In the data rows, zero lies at 4.5, halfway between 4 and 5.
Here are some points, each followed by its number:
c(6, 4, 3, 3, 3, 4, 4, 5, 3, 4, 6, 5, 3, 3, 4, 5, 3, 4, 5, 5, 5, 5, 4, 5, 5, 5, 6, 4, 5, 3, 6, 6) 0
c(3, 5, 6, 6, 5, 5, 4, 3, 6, 5, 3, 4, 6, 5, 7, 4, 5, 5, 5, 4, 4, 4, 5, 4, 4, 5, 7, 5, 4, 5, 4, 3) 1
c(0, 9, 9, 1, 3, 0, 1, 9, 9, 0, 0, 0, 5, 8, 0, 9, 9, 7, 0, 0, 0, 0, 9, 9, 0, 9, 4, 9, 0, 9, 0, 8) 2
c(5, 4, 4, 4, 4, 5, 5, 4, 4, 5, 5, 5, 4, 3, 4, 4, 4, 4, 5, 5, 5, 5, 3, 4, 5, 4, 5, 4, 5, 4, 5, 4) 3
c(5, 4, 3, 4, 5, 4, 5, 4, 3, 5, 6, 5, 4, 4, 4, 4, 4, 3, 6, 6, 5, 5, 3, 4, 5, 4, 7, 4, 5, 2, 5, 5) 4
c(3, 6, 6, 4, 5, 4, 4, 6, 5, 4, 3, 4, 5, 5, 4, 6, 5, 5, 4, 3, 4, 3, 5, 5, 4, 6, 4, 6, 3, 6, 4, 5) 5
c(6, 2, 4, 6, 5, 7, 6, 2, 3, 7, 6, 7, 5, 4, 7, 2, 2, 4, 7, 6, 7, 7, 2, 2, 7, 2, 4, 2, 6, 4, 6, 3) 6
c(4, 5, 6, 5, 6, 4, 4, 5, 6, 4, 4, 4, 5, 5, 5, 5, 5, 5, 4, 4, 4, 4, 5, 4, 4, 5, 4, 5, 4, 5, 4, 5) 7
c(5, 5, 4, 3, 2, 3, 2, 5, 4, 3, 5, 4, 3, 3, 3, 6, 5, 4, 4, 5, 4, 4, 6, 6, 4, 5, 5, 5, 5, 4, 5, 6) 8
c(4, 5, 5, 6, 6, 5, 4, 3, 5, 5, 4, 4, 6, 5, 6, 4, 4, 5, 5, 5, 4, 4, 4, 3, 4, 4, 4, 4, 4, 5, 4, 4) 9
c(5, 5, 4, 2, 2, 2, 3, 7, 4, 3, 5, 4, 3, 4, 2, 6, 5, 3, 4, 4, 3, 3, 5, 7, 4, 6, 3, 6, 4, 4, 4, 7) 10
c(3, 5, 6, 5, 6, 5, 5, 4, 5, 5, 3, 4, 6, 5, 6, 5, 4, 6, 4, 4, 4, 4, 5, 4, 4, 5, 2, 5, 4, 3, 4, 3) 11
c(6, 3, 3, 5, 5, 6, 5, 3, 3, 6, 6, 6, 4, 4, 5, 3, 3, 4, 6, 6, 6, 6, 3, 3, 6, 3, 5, 3, 6, 3, 6, 3) 12
c(8, 0, 1, 6, 4, 8, 6, 2, 1, 9, 8, 9, 4, 1, 7, 0, 0, 2, 9, 9, 9, 9, 0, 1, 9, 0, 4, 0, 9, 1, 9, 3) 13
c(5, 4, 5, 8, 8, 8, 9, 1, 4, 7, 4, 6, 7, 5, 7, 2, 2, 6, 6, 5, 7, 7, 3, 1, 6, 3, 5, 2, 6, 4, 4, 2) 14
c(5, 3, 4, 5, 5, 5, 4, 4, 3, 6, 6, 5, 4, 3, 5, 3, 3, 4, 6, 5, 5, 6, 3, 4, 6, 4, 5, 3, 5, 4, 6, 5) 15
c(4, 5, 4, 5, 4, 5, 4, 4, 5, 4, 4, 4, 4, 4, 4, 5, 5, 5, 4, 4, 4, 4, 5, 4, 4, 5, 4, 5, 4, 5, 4, 4) 16
c(9, 0, 0, 7, 3, 9, 6, 0, 0, 9, 9, 9, 4, 0, 9, 0, 0, 2, 9, 9, 9, 9, 0, 0, 9, 0, 6, 0, 9, 1, 9, 1) 17
c(6, 3, 3, 3, 4, 5, 8, 5, 3, 5, 6, 6, 3, 3, 5, 4, 4, 3, 6, 7, 5, 5, 3, 4, 6, 3, 6, 3, 6, 3, 6, 5) 18
c(5, 4, 4, 4, 5, 4, 5, 5, 3, 5, 5, 5, 4, 4, 4, 4, 3, 2, 5, 6, 5, 5, 3, 5, 5, 4, 4, 4, 6, 4, 6, 5) 19
c(4, 4, 4, 5, 5, 5, 4, 3, 5, 5, 5, 5, 5, 4, 5, 4, 4, 4, 5, 5, 5, 5, 4, 5, 5, 4, 0, 4, 5, 6, 5, 4) 20
c(5, 3, 5, 9, 8, 7, 7, 0, 4, 8, 5, 7, 7, 5, 9, 1, 2, 6, 6, 5, 9, 8, 2, 1, 7, 2, 8, 2, 6, 5, 5, 0) 21
c(4, 5, 6, 5, 5, 4, 5, 4, 5, 4, 4, 4, 5, 5, 5, 5, 5, 5, 4, 3, 4, 4, 5, 5, 4, 5, 3, 5, 4, 5, 4, 4) 22
c(7, 3, 2, 3, 4, 4, 7, 6, 3, 5, 6, 5, 3, 3, 4, 5, 4, 3, 6, 6, 6, 5, 3, 4, 5, 4, 5, 4, 6, 3, 6, 6) 23
c(6, 3, 3, 6, 5, 7, 8, 2, 3, 7, 6, 7, 5, 4, 7, 2, 2, 5, 7, 7, 6, 7, 2, 2, 7, 2, 3, 2, 7, 3, 6, 3) 24
c(4, 5, 5, 5, 5, 5, 3, 4, 5, 4, 4, 5, 5, 5, 4, 5, 5, 4, 4, 5, 5, 4, 4, 4, 4, 5, 6, 5, 5, 5, 5, 4) 25
c(6, 3, 3, 3, 2, 3, 3, 5, 3, 4, 6, 5, 3, 4, 4, 5, 5, 3, 5, 6, 4, 5, 3, 5, 5, 4, 6, 4, 6, 3, 6, 6) 26
c(4, 5, 5, 5, 5, 5, 5, 4, 5, 4, 4, 4, 5, 5, 5, 4, 5, 5, 4, 4, 4, 4, 4, 4, 4, 5, 4, 5, 4, 5, 4, 4) 27
New points follow, each followed by the numbers of its three nearest points above by angle, smallest number first.
c(4, 5, 5, 4, 6, 5, 6, 5, 5, 4, 5, 4, 4, 5, 5, 5, 5, 5, 4, 4, 4, 4, 4, 5, 4, 5, 3, 5, 4, 4, 4, 5) 7 22 27
c(5, 3, 4, 5, 5, 6, 5, 3, 3, 6, 5, 6, 5, 4, 6, 3, 3, 4, 6, 6, 6, 6, 3, 3, 6, 3, 4, 3, 6, 4, 5, 3) 6 13 24
c(3, 5, 6, 6, 7, 6, 6, 3, 6, 5, 3, 4, 7, 6, 6, 4, 4, 7, 4, 3, 4, 4, 5, 3, 4, 5, 4, 5, 4, 6, 3, 3) 9 11 27
c(0, 9, 9, 9, 9, 8, 7, 1, 9, 6, 0, 1, 9, 9, 8, 4, 7, 9, 1, 0, 3, 3, 7, 2, 2, 7, 5, 6, 0, 9, 0, 0) 1 22 27
c(5, 5, 5, 5, 5, 4, 3, 4, 5, 5, 4, 4, 5, 6, 5, 4, 5, 5, 4, 4, 4, 4, 5, 4, 4, 5, 4, 5, 4, 5, 4, 4) 7 22 27
c(3, 6, 7, 3, 5, 4, 5, 4, 6, 2, 3, 2, 5, 6, 5, 7, 7, 5, 2, 3, 2, 3, 7, 6, 2, 7, 4, 6, 2, 6, 2, 5) 2 5 22
c(1, 7, 7, 8, 6, 7, 8, 1, 7, 6, 2, 3, 9, 8, 8, 3, 5, 7, 3, 3, 6, 4, 5, 2, 4, 5, 2, 5, 3, 7, 2, 2) 9 11 27
c(3, 6, 5, 4, 4, 3, 4, 5, 6, 3, 3, 3, 4, 6, 4, 6, 6, 5, 3, 3, 3, 3, 6, 6, 3, 6, 5, 6, 3, 5, 4, 6) 2 5 7
c(4, 5, 5, 4, 4, 4, 3, 5, 5, 4, 4, 4, 4, 5, 4, 5, 5, 4, 4, 4, 3, 4, 5, 5, 3, 5, 5, 5, 4, 4, 4, 6) 2 8 10
c(3, 6, 6, 4, 4, 3, 4, 6, 6, 2, 3, 2, 5, 6, 3, 6, 7, 6, 3, 3, 2, 3, 7, 7, 2, 7, 4, 7, 3, 6, 3, 5) 2 5 22
c(5, 5, 4, 4, 4, 4, 3, 6, 4, 4, 5, 4, 4, 5, 4, 5, 5, 4, 5, 4, 5, 4, 4, 5, 4, 5, 4, 5, 5, 4, 5, 6) 8 10 26
c(4, 6, 5, 4, 5, 4, 4, 5, 5, 3, 4, 4, 4, 5, 4, 5, 5, 5, 3, 4, 3, 4, 5, 5, 3, 5, 4, 5, 3, 5, 3, 5) 2 5 7
c(4, 5, 5, 4, 4, 4, 4, 5, 5, 4, 4, 4, 5, 4, 4, 5, 5, 4, 4, 4, 4, 4, 5, 5, 4, 5, 4, 5, 4, 4, 4, 5) 2 5 10
c(4, 6, 5, 4, 4, 3, 4, 6, 5, 3, 4, 3, 4, 6, 3, 6, 6, 4, 3, 4, 3, 3, 5, 6, 3, 5, 3, 6, 4, 6, 3, 5) 2 5 10
c(4, 5, 5, 5, 6, 5, 5, 4, 5, 5, 4, 5, 6, 5, 5, 4, 5, 5, 4, 4, 4, 4, 5, 4, 4, 5, 3, 4, 4, 6, 4, 4) 9 22 27
c(3, 6, 6, 4, 4, 3, 4, 6, 6, 2, 3, 3, 5, 5, 3, 6, 6, 5, 3, 3, 2, 3, 7, 6, 3, 6, 5, 6, 3, 6, 4, 5) 2 5 7
c(4, 5, 5, 4, 5, 4, 5, 6, 5, 4, 4, 4, 5, 5, 4, 5, 5, 4, 4, 4, 4, 4, 6, 5, 4, 5, 5, 5, 4, 5, 4, 5) 2 5 7
c(6, 2, 3, 6, 6, 7, 6, 2, 3, 8, 6, 7, 6, 3, 7, 1, 2, 5, 7, 7, 7, 7, 2, 2, 7, 2, 6, 2, 7, 4, 6, 2) 6 17 24
c(5, 3, 4, 6, 5, 6, 5, 3, 3, 6, 6, 6, 5, 4, 6, 3, 2, 4, 6, 6, 6, 6, 3, 3, 6, 3, 4, 3, 6, 3, 5, 3) 6 12 24
c(4, 5, 5, 4, 5, 5, 7, 5, 5, 4, 4, 4, 4, 4, 5, 5, 4, 5, 5, 4, 4, 4, 4, 4, 5, 4, 7, 4, 5, 4, 5, 4) 1 14 18
c(1, 7, 7, 8, 6, 7, 5, 3, 8, 4, 2, 4, 8, 8, 6, 4, 6, 9, 3, 3, 5, 4, 5, 3, 3, 5, 0, 5, 3, 7, 1, 1) 11 22 27
c(4, 4, 5, 5, 4, 4, 4, 5, 4, 5, 4, 4, 5, 5, 4, 4, 4, 5, 5, 5, 5, 5, 4, 4, 4, 5, 5, 4, 4, 5, 5, 4) 1 15 21
c(4, 6, 5, 4, 4, 4, 3, 5, 5, 4, 4, 4, 5, 5, 4, 5, 6, 4, 3, 4, 3, 4, 5, 5, 4, 5, 5, 5, 4, 5, 4, 4) 2 5 16
c(4, 6, 5, 4, 4, 3, 3, 6, 6, 2, 4, 3, 4, 5, 3, 6, 6, 5, 3, 3, 3, 2, 6, 6, 3, 6, 5, 6, 3, 6, 3, 6) 2 5 10
c(4, 5, 5, 4, 4, 3, 4, 5, 5, 4, 4, 4, 4, 4, 4, 6, 5, 5, 4, 4, 4, 4, 5, 5, 4, 5, 6, 5, 4, 4, 4, 6) 2 8 10
c(3, 6, 6, 4, 4, 4, 5, 5, 6, 4, 3, 3, 5, 7, 4, 6, 6, 5, 3, 3, 3, 3, 6, 5, 3, 6, 6, 6, 3, 6, 3, 5) 2 5 7
c(5, 4, 4, 4, 4, 3, 5, 5, 4, 4, 5, 4, 4, 5, 4, 5, 4, 4, 4, 4, 4, 4, 5, 6, 4, 5, 6, 5, 4, 5, 5, 5) 0 8 10
c(5, 4, 4, 4, 5, 4, 5, 5, 4, 4, 5, 5, 4, 4, 4, 4, 5, 4, 5, 5, 4, 5, 5, 5, 5, 5, 7, 4, 5, 4, 5, 4) 0 4 18
c(2, 7, 6, 4, 5, 3, 4, 5, 7, 3, 2, 2, 6, 6, 3, 6, 7, 6, 2, 3, 3, 3, 7, 6, 2, 7, 4, 7, 2, 6, 2, 5) 2 5 7
c(3, 6, 6, 7, 7, 7, 7, 2, 6, 6, 3, 4, 8, 6, 6, 4, 4, 7, 5, 4, 4, 5, 5, 2, 4, 5, 5, 5, 4, 7, 3, 2) 1 9 27
c(4, 6, 5, 2, 2, 1, 4, 7, 5, 2, 4, 1, 3, 4, 1, 8, 7, 4, 2, 2, 2, 2, 7, 7, 3, 7, 6, 8, 2, 6, 3, 8) 2 5 10
c(6, 4, 4, 3, 2, 3, 5, 7, 4, 3, 5, 3, 3, 4, 3, 6, 5, 4, 4, 4, 5, 5, 5, 5, 4, 5, 4, 5, 4, 4, 5, 7) 0 8 10
c(1, 8, 7, 3, 4, 2, 3, 7, 8, 1, 2, 1, 5, 7, 1, 8, 9, 6, 0, 2, 1, 1, 9, 8, 0, 8, 5, 8, 0, 7, 1, 6) 2 5 7
c(4, 5, 5, 5, 5, 5, 5, 4, 5, 5, 4, 5, 5, 5, 5, 4, 4, 5, 5, 4, 4, 5, 4, 3, 5, 4, 4, 5, 4, 5, 4, 3) 9 14 27
c(1, 7, 8, 7, 6, 6, 3, 3, 7, 4, 1, 3, 8, 7, 6, 4, 6, 8, 2, 2, 4, 4, 6, 2, 3, 6, 0, 6, 2, 8, 1, 2) 11 22 27
c(4, 4, 5, 5, 5, 5, 4, 5, 5, 5, 4, 5, 5, 5, 5, 5, 4, 5, 4, 4, 4, 4, 4, 5, 5, 4, 6, 4, 4, 4, 4, 4) 1 21 25
c(5, 4, 4, 5, 4, 5, 4, 5, 4, 4, 5, 5, 5, 4, 5, 5, 5, 4, 5, 5, 4, 5, 4, 5, 5, 4, 5, 4, 5, 4, 5, 5) 0 18 26
c(2, 8, 6, 3, 4, 2, 2, 7, 7, 1, 2, 1, 4, 6, 1, 8, 8, 6, 1, 2, 1, 1, 8, 8, 1, 8, 5, 8, 1, 6, 2, 6) 2 5 10
c(5, 4, 4, 5, 6, 5, 5, 4, 5, 5, 5, 5, 4, 4, 5, 4, 4, 5, 5, 5, 5, 5, 4, 4, 5, 4, 4, 4, 5, 4, 5, 4) 6 12 24
